Each row is where one point has got to under a steady rotation. How many steps took it there?
The counts run from 0 to 338.
[ 93  99  91 155 164 133 117 102 154 145  94 118 111 144 128 117  89 184
 130 164 100 150 183 160 137 175 126 148 127 153 136 131 146 113] -> 305
[140 164 142 127 190 116 129 120 105 132 136  78 123 117 119 154 131 131
 191 140 116 159 151 134  80 162 142 126 145 143 113 133 180 130] -> 74
[146 169 158 142 183 117  97 123 117 140 120 115 139 143 117 184 167 144
 154 123 152 141 133 150  68 152 110 105 145 147 110 124 150 156] -> 266
[169 136 147 115 185 125 118 149  95 110 143 146 102 134 101  82 181 190
 132 126 149 114 140 104 133 119 147 138  89 114 145  99 134 125] -> 287
[113 129 148 147 171 122 150 105 120 138 156 127 112 102 146 153  95 148
 136 123 105 169 167 159  69 183 114 127 145 123  86 152 167 124] -> 337
[127 144 187 152 172 121  77 138 119 158 125 118 116 143 124 188 153 165
 126 108 133 135 143 148  70 127 114 115 117 148 109 127 122 142] -> 271
[156 160 141 118 191 119 137 132  95 121 140 104 110 117 100 114 165 167
 193 135 152 149 139 117  89 117 152 123 128 146 138 127 167 127] -> 183
[123 116 125 162 159 155 107 126 154 114  95 100  82 141 153 152 100 127
 118 185  82 153 165 132 133 183 157 142 132 128 124 136 140 109] -> 238
[158 155 146 117 205 117 136 128  91 107 168 104 130 123 135 132 139 133
 159 134 104 157 162 118 104 163 146 142 135 114 108 129 184 121] -> 69
[142 162 190 170 157 142 103 161 140 113 155 141  67 116 137 163 139 127
 116 136 161 158 118 121  96 134 142 109 126 103 137 139  90 136] -> 54
[183 156 117 134 122 146 159 125 110 138 107 115 107 138 137 126  94 105
 137 166 131  96 134 149 113 219 135 131 150 105  98 117 180 133] -> 67
[159 152 133  95 195 144 126 114 101 130 109 140 130 138  77 100 161 189
 175 124 166 126 147 100  99 123 124 135  96 129 115 106 139 129] -> 184
[121 140  85 159 161  97 146 114 135 137 144 118 105 121 131 142  95 144
 143 159 140 160 143 162 112 204 126 126 184 124 147 137 179 133] -> 37
[103 105 155 163 173  95  84 152 122 129 154 102  74 128 149 137 155 182
 104 136  89 136 168 155 130 130 150 144 119 143 160 132 143 108] -> 203
[141 157 125 113 196 133 112 110 135 131 107 133 141 150  75 121 179 184
 172 143 178 136 128 124 106 128 123 110 121 156 142 105 140 145] -> 189
[153 144 172 143 188 144 115 153 107  95 157 113  70 111 150 142 143 146
 131 121 106 172 162  92 112 122 160 141 102  86 108 140 112 121] -> 245
[138 135 106 151 138 105 176 150 123 125 167 125  69  95 113  98  98 154
 147 152 168 146 136 153 111 162 145 115 154 128 163 139 166 116] -> 218
[154 147 130 130 149 113 163 148  96 139 135  96  92 101 107 114 110 149
 194 138 145 118 136 154  80 144 149 111 139 158 137 140 185 117] -> 182
[177 148 132 139 140 191 117 139 160 111  85 140  85 139 123 125 120 109
 116 187 140 120 126 103 148 186 149 137 121 101 122 109  96 124] -> 56
[112 112 124 151 126 128 117 111 124 182  85 133 118 151 128 139  97 185
 120 140 125  99 158 187  93 177 102 127 128 171 114 130 158 124] -> 5
[116 120  98 148 169 168 115  91 170 125  80 144 133 155 124 133 106 138
 121 180 113 152 157 141 153 201 113 146 134 121 124 113 124 126] -> 232
[150 152 145 147 182 126 128 155 128  91 177 121  70 104 130 120 138 129
 131 167 139 152 132 118 140 161 172 124 142 100 172 135 142 120] -> 322
[143 149 101 117 202 125 130 117 117 107 142 164 114 121  95  91 157 182
 140 139 177 177 141  95 130 140 129 143 126  97 144 115 123 136] -> 220
[173 151 172 141 161 161 120 142 101 124 133 142  77 126 130 140 131 157
 107 109 138 146 146  86 111 138 131 145  89  72  84 122  91 133] -> 246
[170 130 150 139 115 164 118 152 112 151 106 153  67 149 116 106 126 189
 111 117 167  71 131 133 109 132 126 130  82 120 118 104  96 124] -> 283
[169 151 123 125 126 146 164 105  93 176  96 128 114 135 132 142  88 140
 137 132 139 110 144 151  92 204 110 132 137 128  68 127 169 134] -> 72
[156 124  98 139 131 143 157 129 112 145 125 172  81 125 115  82  98 200
 109 116 172 117 150 111 134 158 111 137  97  87 114 113 117 122] -> 216
[178 147 141 140 137 173  88 150 142 130  73 130  98 171 112 115 154 149
 125 166 154  70 119 139 137 153 140 125 104 141 153  93 124 125] -> 92
[105 139 155 177 182 104 125 120 151 135 180 152 110 113 128 156 127 140
 114 135 150 174 136 162  78 174 105 106 160 131 143 152 144 149] -> 229
[154 141 137 145 107 155 112 155 139 143  75  87  63 144 129 126 110 145
 155 173 129  81 140 157 121 150 168 136 117 161 144 125 137 103] -> 279
[145 132 115 121 149 181 164  88 138 139  97 174 116 127 109 119  88 166
 142 135 145 157 156 111 103 172 106 143 105 106  77 129 113 124] -> 149
